In the data rows, the value 128 means zero.
Each pair is two rows. How far apart are they, by a hidden measure? 0 means very close, and 20 very far. Two or three weighted sums of its numbers give each row a place; it is the straight-line distance between the places.
[113 123 126 112 129 109 106 100 107 113 129 122 116 168 104 110 143]
[137 117 118 111 106 112 119 106 122 122 125 107 141 124 120 115 159] -> 3
[165 135 115 105 101  96 116 109 141 120 107 115 119 114 125 106 105]
[130 120 123 115 102 112 132 113 106 115 143 126 117 142 116 109 102] -> 1
[145 148 116 124 113 127 111 133  99 109 111 110 144 103 126 111 141]
[146 128 122 120 119 114 119 105 108 120 111 121 127 134 113 114 128] -> 2
[136 111 101 159 123 144 107 103  94 131 100 128 102 119 111 113 162]
[103 125 112 100 115 148 143 214 114 106 155  97 102  94 222 127  92] -> 1
[128 119 128 124 120 125 131 111 105 109 120 125 111 144 125 105 107]
[121 135 124 120 111 119 113 100 103 118 128 115 112 169 104 116 124] -> 1
[139 130 123 115 120 114 119 132 119 110 113 123 139 125 121 106 115]
[148 123 125 170 147 123 110 139 156 126 104 153 165 119 116 119 123] -> 2
[132 101 196  97 183  94 124 128 247 116 109 214 145 116 119 146 110]
[ 95 134 120 137 151 202 113 136 132 111 159 110 119 129 114 126 125] -> 3
[131 119 137 149 127 116 115 106 107 126 113 131 126 144  99 114 156]
[151 104 104 112 106 123 150 119  90 104 111 107  99 102 203 111 120] -> 2
[ 97 160 118 118 111 156 131 111 129 133 255 106 117 125 128 164  96]
[ 92 179 104 109 117 161 130 156 149 120 185 100 117  97 209 169  99] -> 1
[148 141 122 130 121 118 116 114 117 117 111 116 124 132 108 109 138]
[ 92 160 111 102 124 171 104 104 147 156 202 105 123 132 109 201 114] -> 2
[178  96 255  95 187  89 215 120 175 113 146 185 129  99 141 140 180]
[107  97  94 113 144 147  99  97  91 255  98 152  96 104 139 179 217] -> 12
[141 154 114 137 134 118 110 139 114 115 107 117 127 111 121  98 102]
[106 142 125 112 125 148 116 104 119 120 143 105 106 150 110 116 130] -> 2
[142 141 116 106 108 108 113 108 109 112 121 110 107 114 124 108 119]
[129 120 125 112 125 128 113 100 103 119 115 120 117 160 106 108 151] -> 2
[ 97 133 112 122 130 181 105 100 131 135 142 118 148 148 112 188 170]
[173 104 111 114 112 120 130 103  91 126 112 113  96 125 152 104 147] -> 3
[140  99 121  97 162 100 108 133 187 104 107 172 166 116 110 115 160]
[152 119 109 113 123 109 104 131 110 104 113 120 114 126 118 101 105] -> 3
[151 120 117 137 110 108 118 115 113 131 106 144 121 125 116 114 121]
[105 129 127 120 122 125 122 103 116 113 155 109 124 163 107 113 108] -> 3
[142  98 203 101 158  94 142 108 216 114 116 164 130 102 120 119 114]
[127 147 119 100 104 105 110 100 142 111 130 106 135 125 105 119 168] -> 5
[118 125 106 118 144 115 108 134 144 109 110 104 108 126 115  99  97]
[ 91 198 108 112 113 193 114 155 141 111 202  96 125  99 175 168 101] -> 10
[152 125 110 113 107 110 108 107 116 111 116 115 140 110 125 121 123]
[134  98 110  96 114 126 243 105  90 106 123 105  95  98 194  99 118] -> 11
[147 135 116 111 113 119 110 100 102 105 113 112 114 127 111 104 146]
[149 150 122 106 117 111 119 106 131 113 126 110 107 120 112 104 110] -> 4
[178 119 143 112 104  99 154 102 154 135 102 120 113 110 115 125  95]
[139 116 151 129 124  94 137 119 139 140 107 147 131 126 107 114 103] -> 2
[110 128 126 111 111 113 125 100 127 156 153 115 127 145 105 125 136]
[127 132 135 105 107 105 125  96 133 119 141 110 101 180 108 106  90] -> 4
[148 117 120 137 113 100 130 167 135 127 111 128 130 119 121 111  94]
[ 98 183 119 124 115 150 106 101 125 124 155 101 123 151 111 137 130] -> 4
[ 92 151 129 111 119 145 124  98 122 124 244 103 105 144 112 139 101]
[132 121 106 112 152 150 119 220 101 105 108 108 121 114 127 100 130] -> 5
[123 116 171 149 114 106 182  99 115 158 120 148 127 189 107 131 117]
[164 105 179  96 120  94 185 112 184 130 111 162 128 109 133 122 106] -> 7
[116 135 116  99 112 116 125 117 110 108 125 102 125 112 120 114 141]
[125 104 204 102 239 100 127 143 255 112 111 181 148 106 109 137 115] -> 4
[108 136 170 157 113 127 142 101 122 191 135 138 127 172 109 178 113]
[142 141 112 116 103 136 130 146  92 120 111 110 110 102 187 110 134] -> 10
[100 109 151 224 136 150 127 137 106 160 124 161 127 186 106 141 101]
[156 134  99 129 116 129 104 155 122 119 107 125 167 114 136 119 159] -> 7
[ 94 169 116 112 122 163 105 105 128 123 188 107 127 132 112 145 116]
[148 151 135 126 114 110 114  94 100 114 119 113 126 213 106 114 137] -> 7
[118  97  94  94 123 114  97  94 154 255 104 107  97  94 129 142 213]
[107 127 116 135 167 113 108 148 175 106 111 124 111 152 103 101  94] -> 10
[136 124 116 125 117 111 126 119 114 128 109 124 134 124 107 111 114]
[105 132 120 104 108 109 106  90 111 129 144 109 104 156 109 140 151] -> 4
[119 126 120 130 119 125 112 131 112 118 124 124 141 117 121 113 124]
[119 116 107 151 181 115 107 191 153 117 104 150 129 106 128 116 114] -> 3
[133 106  94 135 120 140  98  94  93 150 102 128 101 123 117 103 149]
[173 148 112 149 122 111  99 122 117 114 106 144 156 117 122 119 134] -> 8
[135 123 115 131 119 119 117 120 110 122 104 110 122 106 113 109 116]
[154 135 118 124 108 106 124 114 120 124 104 135 137 155 109 111 106] -> 9
[ 99 128 127 138 117 149 120 105 125 133 128 111 110 161 103 119 105]
[115 132 107 154 210 125 106 179 126 111 118 148 110 130 110 105  93] -> 1
[135 144 116 108 111 113 128 115 120 111 124 112 135 116 119 109 130]
[131 122 118 116 120 100 123 113 178 135 104 125 104 139 109 109  93] -> 4
[162 170 123 106 106 100 123 110 144 119 122 105 137 107 117 105 113]
[ 97 201 105 119 120 160 106 127 145 119 165  97 127 104 159 175  95] -> 1
[127 149 113 146 124 106  98 112 154 124 109 128 167 143 109 126 111]
[140 120 127 138 119 107 122 112 112 135 103 131 134 131 121 114 105] -> 3
[149 131 101 128 115 132 104 169 114 117 103 140 178 108 121 115 150]
[156 151 109 112 106 111 122 125 139 111 105 107 126 109 127 104 105] -> 4
[120 147 129 106 113 101 113  95 143 125 124 100 101 149 101 106 111]
[124 110 106 120 122 141 119 129  99 119 113 121 106 123 127 103 124] -> 4
[136 116 109 111 119 146 114 137  91 101 121 118 160 115 143 102 155]
[105 100 157 255 108 186 193 109  90 255 102 195 126 107 127 255 140] -> 18
[145 134 103 118 108 138 110 119  99 115 111 120 146 111 130 117 167]
[ 96 156 119 112 115 172 122 118 116 115 255  97  99 109 134 162 105] -> 2
[111  97 221  95 255  93 136 144 255 121 132 255 142 106 122 139 110]
[126 135 161  95 108  98 142  90 128 140 162 116 108 192 103 122 117] -> 9
[ 99 152 125 125 117 137 126 101 133 128 177 103 110 161 110 144 109]
[155 135 140 148 115 110 149 110 108 120 107 128 132 153 112 121 104] -> 6
[ 96 135 119 101 112 166 171 164 114 111 243  97 105  91 255 165 105]
[109 148 111 140 122 158 108 115 120 126 124 111 128 119 140 141 124] -> 2
[142 138 112 115 110 114 122 109 118 113 118 106 130 135 116 106 135]
[142 135 106 127 115 115 131 136 117 111 113 114 132 124 117 113 104] -> 2
[ 92 138 117 117 146 168 102 106 114 128 160 120 134 167 103 121 148]
[141 124 119 119 113 100 117 110 144 142 102 128 117 131 110 110  94] -> 4
[181 142 108 106 109 126 124 149 113 108 116 101 151 102 182 108 170]
[118 110 112 116 198 113 110 160 209 124 111 160 163 121 106 114 136] -> 7
[103 123 154 230 106 144 142 108 104 252 117 128 129 151 116 255 124]
[125 121 113 130 118 115 120 156 126 108 113 114 128 114 111 104 105] -> 14
[111 107  99 137 172 147 108 121 115 115 104 130 103 127 108  99 102]
[155 133 115 147 113 106 105 122 131 126 102 134 141 141 111 113 103] -> 6
[117 125 124 106 108 107 116  91 118 131 144 114 115 136 110 124 152]
[128 161 122 121 118 100 121 108 153 115 109 115 123 119 118 111  98] -> 6
[112 134 134 109 110 109 119 106 114 128 126 106 111 128 110 114 112]
[ 94 135 107  94 113 188 155 170 120 106 255 100 108  96 255 181  99] -> 3
[118 158 124 118 117 165 110 113 100 117 165 110 138 120 118 142 198]
[128 110 118 124 124 153 106 148  95 112 109 145 242 121 121 134 255] -> 3
[142 123 111 149 117 109 108 110 111 119 101 124 171 136 124 140 116]
[103 117 126 140 102 131 145 102  97 189 125 115 132 138 122 255 132] -> 5
[138 133 132 119 108  94 154 115 120 133 116 112 120 124 109 116 103]
[103 116 106 167 149 255 115 219 103 117 126 127 158 113 140 133 168] -> 11
[108 136 107 127 117 140 116 203 110 117 120 115 129 101 255 131 103]
[163 135 111 100 118 111 127 123 112 107 107 103 124 112 128 109 130] -> 3
[140 103 109 112 110 142 179 132  94 106 123 103  97 101 222  98 111]
[116 128 108 135 113 113 108 113 123 117 109 131 139 157 112 116 110] -> 1
[124 123 116 132 127 110 113 159 110 117 104 113 116 114 112 107  99]
[183 140 103 100 104 115 112 103 114 115 118 111 131  99 188 120 160] -> 4
[105 129 117 187 151 197 114 246  99 111 115 123 139 102 150 119 123]
[133 129 119 130 121 119 121 115 114 120 109 131 123 138 115 111 118] -> 4
[115 113 109 143 167 200 124 227  97 109 120 147 124 106 124 104 136]
[ 99 147 153 159 142 182 136 142 119 116 144 115 122 150 112 146 103] -> 6
[148 143 108 140 129 119 104 112 146 119 105 129 185 141 117 126 134]
[ 90 159 110 106 115 183 119 123 157 115 191  98 116 105 168 186 102] -> 5
[ 99 118 139 147 144 166 124 155 103 115 137 117 121 144 107 124 116]
[134 122 121 111 111 111 109 109 104 124 104 124 123 131 112 114 125] -> 2
[162 153 112 123 109 121 108 122 106 107 111 112 154 109 117 116 168]
[138 136 107 118 111 129 105 150 116 125 113 123 151 131 115 114 141] -> 1
[102 133 116 112 122 143 151 180 116 106 150 100 104  96 170 118  96]
[127 122 109 117 113 116 105 138 124 122 107 111 134 107 130 114 121] -> 4
[102 155 122 123 113 158 111 108 127 132 144 113 121 164 111 134 118]
[104 131 116 108 142 125 111 107 122 106 163 118 128 168 109 107 149] -> 6
[124 128 107 111 106  99 106 101 133 117 118 107 103 128 113 111 101]
[125  96 255  94 255  91 255 106 255 107 213 255 113  92 160 174 226] -> 12
[ 94 155 109 112 122 208 100 105 154 122 191 107 141 133 113 188 156]
[108 123 122 112 117 119 107 110 114 120 151 118 123 140 107 114 124] -> 6
[113 115 125 110 110 112 118 109 110 120 120 118 116 139 107 116 127]
[ 99 136 115 149 147 195  98 119 112 131 130 124 141 148 110 150 194] -> 6
[112 101  94  93 112 109  94  91 255 255  99 106  96  94 120 137 113]
[141 137 108 105 114 138 113 140 108 101 111 105 142 106 139 111 162] -> 17
[152 138 116 113 111 113 125 110 116 122 111 105 120 112 118 114 120]
[133 126 173  98  97 101 154  91 114 145 152 105 117 155 109 136 129] -> 3
[140 132 118 148 123 119 110 129 117 117 107 119 136 114 114 117 125]
[109  98  93  91 124 101  94  91 255 255  98 110  93  92 136 255 220] -> 16
[169 132 122 125 111  96 128 113 139 138 103 115 104 131 119 107  95]
[130 126 104 126 151 119 101 150 127 105 109 118 125 117 113 104 111] -> 6
[161 134 155 149 114 103 179 156 125 119 102 137 135 130 121 113  95]
[104 134 119 109 122 134 168 255 126 110 177 105 117  94 255 119  90] -> 10
[ 99 145 150 108 111 131 130  97 126 151 255 100 106 135 106 139  99]
[175 148 141 123 101  95 193 114 133 123 105 109 108 112 122 125  99] -> 11
[119 116 116 122 124 121 109 105 104 120 119 129 123 150 110 109 154]
[102 127 135 121 168 125 113 119 172 108 146 117 115 184 103 105 104] -> 5
[ 96 160 115 110 113 138 116 117 123 117 217 105 120 128 116 136 101]
[101 122 101 118 116 168 105 174 123 126 128 110 129 114 148 135 111] -> 4
[103 145 111 112 113 165 108 110 122 120 125 105 125 102 112 141 117]
[146 149 113 110 101 101 116 112 139 140 111 105 129 106 122 130 102] -> 5
[109 140 102 111 104 155 119 200 105 125 127 107 122 103 189 140 101]
[149 105 105 130 118 150 115 119  93 153 102 122  98 113 130 113 171] -> 3
[136 122 111 140 113 163 113 148  98 115 104 125 140 119 118 106 149]
[136 115 118 187 121 110 120 126 116 144 100 118 129 119 116 126 104] -> 9
[139 143 111 108 104 127 114 136 105 107 118 106 160 103 131 111 191]
[127 120 117 134 145 150 114 187 117 107 106 126 127 112 125 109 128] -> 2
[140 129 115 126 104 101 141 130 104 124 110 119 123 114 115 107  93]
[127 149 144 116 111 110 145 109 116 122 132 113 129 157 107 114 112] -> 4
[112 132  93  98 117 104  95 103 255 184 100 101 110  97 136 166 111]
[102 146 128 114 124 150 113  94 130 121 152 101 127 175 110 121 145] -> 14
[174 131 114 124 103 100 110 113 123 140 104 110 115 122 116 111  96]
[ 97 148 114 122 135 178 105 107 142 114 169 100 119 154 114 161 143] -> 1
[138 128 117 152 125 111 108 133 145 127 108 130 110 135 113 111  98]
[154  94 255  93 255  92 255 100 255 104 255 255 114  93 167 174 255] -> 8
[158 120 106 130 111 138 111 128 103 113 114 132 138 110 135 106 160]
[178 136 101 100 113  99 102 128 135 100 108 104 166  99 138 109 159] -> 4
[ 97 117 110 173 140 237 108 255 104 120 133 108 133  96 170 146  99]
[109 126 112 122 140 130 105 115 110 110 128 123 127 130 114 110 133] -> 6
[106 116 118 115 108 116 124  95 104 159 151 110 110 119 110 174 144]
[ 99 142 111 106 109 129 108 131 124 109 122 102 110 104 144 119 104] -> 3
[104 129 126 122 115 125 105 102 111 113 124 110 132 156 112 121 156]
[167 128 118 118  99 104 129 119 115 118 104 112 108 119 121 108  94] -> 5
[110 107 164 255 109 154 168 137  92 255 104 197 129 126 112 255 113]
[106 127 111 123 147 111 124 168 147 106 126 118 117 145 112 101  94] -> 16
[136 127 112 137 126 119 110 140 111 112 109 137 130 118 118 109 109]
[120 131 104 126 115 109 103 120 109 122 109 138 157 132 110 122 142] -> 2
[175 149 132 118 101 110 143 106 111 116 118 118 122 112 119 119 113]
[154 138 114 132 117 126 109 116 114 113 111 129 146 129 116 114 127] -> 3
[139 132 109 137 106 106 114 103 117 132 103 116 125 131 124 113 100]
[134 135 120 128 108 100 124 123 123 109 113 112 111 126 115 104  97] -> 1
[106  95 244 255 109 188 255 141  91 255 100 255 160 110 157 255 127]
[ 97  97 114 255 255 255 111 255  93 117 102 205 103 109 115 113 110] -> 19
[ 98 136 109 127 134 181 104 112 106 120 135 119 160 135 106 146 184]
[144 123 119 128 108 106 111 113 123 122 114 133 135 137 110 110 109] -> 3
[103 125 123 109 104 129 126  99 108 132 133 116 147 132 118 139 146]
[129 110 115 120 125 119 113 140 114 111 110 115 122 120 122 111 112] -> 3
[142 101 199 108 176  94 133 117 243 120 113 178 129 119 112 139 105]
[132 127 119 122 108 115 115 105 107 117 115 120 135 119 116 106 124] -> 2
[167 157 121 137  99  99 143 112 135 158 112 115 140 112 113 124  97]
[158 116 220 154  99  98 255 101 109 226 114 169 127 156 112 203 109] -> 16
[ 94 156 121 123 126 223 112 120 150 133 248 101 117 107 115 179  99]
[151 128 116 100 100  96 112 100 136 134 115 105 155 102 145 169 141] -> 7
[163 133 122 131 106 101 129 111 108 128 107 120 142 112 113 116 107]
[142 133 126 109 100 101 128 111 126 119 129 108 129 131 112 115 108] -> 2
[105 128 130 162 113 144 116 109 107 117 120 118 159 142 113 149 120]
[166 131 114 134 107 103 129 113 121 146 107 144 110 142 124 108  97] -> 6
[101 119 109 162 123 255 130 255 103 109 122 117 123  98 255 136 116]
[155 163 122 106 104 113 107  99 117 103 146  97 124 110 111 116 230] -> 8
[148 130 107 115 119 113 103 106 113 115 109 122 148 122 108 122 172]
[151 140 115 112 104 103 115 101 105 116 104 110 104 125 112 106 110] -> 3
[126 123 108 125 120 115 115 147 117 113 107 123 108 106 127 112 111]
[118 116  98 122 144 116  98 112 149 173 102 118  97 109 109 110 111] -> 5
[124 130 117 130 122 153 113 138 113 108 112 128 158 110 140 120 158]
[155 134 119 125 107 105 116 107 126 135 102 132 166 125 113 134 138] -> 6
[170 129 118 165 110 109 105 125 121 131 100 138 148 136 112 113 105]
[ 93 172 106 133 113 194 105 149 110 115 149 105 138 103 134 163 103] -> 4
[152 135 122 120 104 106 134 125 135 123 108 112 118 112 118 111  93]
[186  98 255  92 142  92 201 110 179 109 129 178 121  99 136 126 162] -> 12
[102 129 128 124 126 123 113  98 117 129 145 115 120 150 115 133 123]
[130 112 115 144 142 198 112 192  93 108 115 140 154 106 159 119 255] -> 10
[169 130 114 111 110 107 116 105 110 113 102 117 122 112 124 115 132]
[131 114 103 112 122 129 112 162 112 115 113 123 145 112 124 109 138] -> 3
[152 146 104 103 114 113 101 131 141 112 113 115 123 114 131 105 122]
[112 138 116 118 111 138 108 106 112 121 126 105 122 126 113 143 142] -> 1
[159 132 127 117 111  95 120 113 162 139 108 132 114 127 107 118 100]
[161 138 174 169 106 100 186 144 109 126 108 128 154 125 120 119 106] -> 8
[150 128 121 115 108 111 120 107 111 115 109 115 119 132 111 111 124]
[ 95 148 137 126 114 125 139 119 120 133 167 115 110 178 115 126  99] -> 7
[105 117 110 143 135 150  98 106 130 116 135 110 134 185 107 136 180]
[130 117 128 140 114 106 113 113 107 122 113 122 133 133 115 118 109] -> 1
[105 135 122 113 107 147 133 106 127 124 167 111 118 150 109 154 124]
[ 99 130 108 136 131 189 110 177 114 118 122 109 135 112 129 146 113] -> 5
[115 118 115 118 145 121 106 101 132 120 115 157 165 188 105 121 187]
[103 131 131 117 161 147 108 114 122 104 138 115 128 152 107 118 136] -> 4
[104 191 135 143 119 130 117 109 131 140 138 109 124 196 112 134 105]
[114 141 106 110 111 126 108 112 117 115 148 112 122 149 110 115 126] -> 12
[138 131 106 118 114 109 125 115 107 108 104 126 112 128 109 109 111]
[140  92 192  98 255  99 153 220 250 107 120 255 235  93 164 138 174] -> 6
[129 135 127 121 120 113 133 105 107 115 120 113 104 165 118 106 103]
[ 93 144 100 106 117 202 128 250 160 116 180  98 110  94 255 193  99] -> 5
[148 147 141 140 105 103 142 104 102 126 113 134 127 160 114 114 105]
[107 120 119 129 131 143 143 148 105 105 124 120 116 125 119 106 105] -> 9
[101  94  93 133 255 136  94  91 255 255  96 138  95  94 108 234 108]
[102 146 137 142 124 126 121 111 122 117 147 110 126 167 106 142 119] -> 12
[113 141 164  98 117 104 114  91 132 111 197 102 117 154 104 111 255]
[119 123 117 196 232 135 100 224 134 109 111 163 115 139 109 105  93] -> 12
[125 119 116 156 122 125 119 122 116 126 104 120 134 126 113 111 125]
[105 192 101 129 111 156 102 123 136 138 122 101 123 119 145 159 123] -> 6
[109 183 150 124 108 125 128 102 137 124 134 113 141 168 107 125 110]
[120 114 127 124 226 108 100 135 234 113 114 168 155 116 107 115 159] -> 14
[136 126 108 115 108 118 109 117 127 113 111 112 120 121 118 109 126]
[125 116 110 109 106 153 183 158  93 104 120 105  98 100 255 114 112] -> 4
[112 123 161 137 141 118 142 126 102 109 122 123 103 153 118 106  93]
[118 119 110 112 131 137 105 105 117 107 114 115 135 125 112 116 176] -> 8
[141 125 116 137 118 116 105 122 117 115 107 133 140 149 113 111 121]
[111 109  99 168 197 125  98 128 125 222  99 168  98 108 113 122 100] -> 5
[ 96 142 106 146 132 236 112 221 139 111 131 105 134  98 165 151 103]
[162 110 190 122 126  93 165 114 159 126 107 172 126 140 110 117 101] -> 6
[121 127 130 118 124 128 118 102 109 119 129 127 123 168 107 111 153]
[126  99 159 106 208 101 112 166 173 104 118 240 187 106 120 122 129] -> 6
[137 141 119 174 117 113 102 120 150 128 104 140 177 144 109 116 111]
[154 116 119 118 104  94 150 125 159 138 110 125 122 115 124 124  94] -> 2
[158 123 113 115 106  99 132 109 104 124 109 114 111 118 115 114 104]
[142 128 106 146 124 125  96 126 160 122 107 125 179 135 106 125 130] -> 2
[135 128 103 106 108 114 112 107 106 108 107 110 132 134 122 118 156]
[135 113 107 117 111 116 121 109 102 113 119 117 118 121 109 106 118] -> 1
[192 141 106  95 102 112 118 123 117 111 115 105 142  99 178 126 219]
[137 128 104 129 120 106 113 118 124 126  98 126 138 117 114 116 124] -> 5
[155 124 128 123 106 107 146 127 110 124 101 133 138 127 131 111 102]
[ 94 144 117 128 143 194 102 107 126 135 175 105 165 136 110 198 144] -> 3
[125 117  96 110 123 114  98  94 134 136 101 105  98 100 116 109 122]
[124 118 111 151 133 226 147 182  93 110 115 130 128 109 169 116 187] -> 14
[155 150 107 110 104 105 119 107 111 109 115 110 128 109 123 113 111]
[130 116 118 122 123 109 112 119 106 120 110 131 135 136 114 113 124] -> 3
[ 98 130 116 100 111 143 148 255 124 104 164  99 104  91 255 139  93]
[139 123 122 114 119 105 113 113 114 111 109 114 118 135 121 112 136] -> 1
[115 135 129 131 106 108 133 100 129 150 110 115 109 223 103 117  96]
[100 185 106 119 111 175 108 178 137 125 134  99 121  94 160 171 101] -> 9
[125 139 128 106 104 100 140 102 117 115 122 107 133 126 121 120 130]
[153 128 140 120 108  94 133 111 147 145 111 125  97 128 107 111  93] -> 2
